In the rows, 128 means zero.
The rows below come in pairs that one turn or mirror swaps. Which row does each named row swap with?
X: [137 156 100 159 126 124 167 139  94 139 109 122 135 146 144 118 130 106
 126 165 128 133 132 128 139 133 107  93]
N: [139 143 106 147 126  95 148 151  95 111 114 116 144 140 190 114 148  95
 135 150 105 134 122 153 129  89 109 123]
W: [141 144 114 124  90 133 159 159 115 151 136 126 106 160 181 109 131 105
 132 151 133 139 122 132 134 136 104 130]
J: [139 145 129 118 123 132 131 169 152 127 108 122 125 137 151 143 149 112
 125 113 113 123 135 145 114  81  95 138]
Y: [163 142 135 118 142 137 125 151 152 109 115 129 125 130 142 152 149 109
 118 122 100 116 115 137 111  87 101 146]
R: [145 130 117 144 142 139 149 158 121 151 120 126 130 110 119 135 157 119
 129 131 143 113 149 118 130 111  83 123]
U: [143 135 120 149 115  99 136 144  87 142 122 137 128 169 171 124 120 117
 133 154 125 143  95 136 129 100 121 105]
F: [177 148 139 100 128 105 129 126 146 105 123 132 123 140 168 114 129  99
 134 157 121 126  95 114  85 127 113  98]
G: [151 134 107 160 146 140 157 148 110 145 116 132 133 125 113 148 151 117
 118 142 125 111 123 121 137 109  96 122]
V: [159 143 112 139 123 107 160 127 110 135 116 133 130 147 149 112 128 104
 131 173 136 125  97 107 108 140 115  76]
E: [173 155 149  93 143 124 114 133 151  90 126 121 126 122 165 117 138  98
 135 142 112 129 132 129  99 125 100 130]
H: [183 120 157 109 152 107 104 129 112 121 152 139 124 119 159 114 138 117
 147 149 138 130 110 110 108 122 104 125]
D: [170 127 130 128 163 103 132 134 102 103 140 120 143  95 169 103 165  99
 147 153 128 120 140 124 120 117  92 130]
K: [167 133 141  98 116 136 137 147 133 135 156 128 104 128 175 103 142 105
 142 148 142 131 132 116 120 149  92 144]

G swaps with Y
R swaps with J
K swaps with W

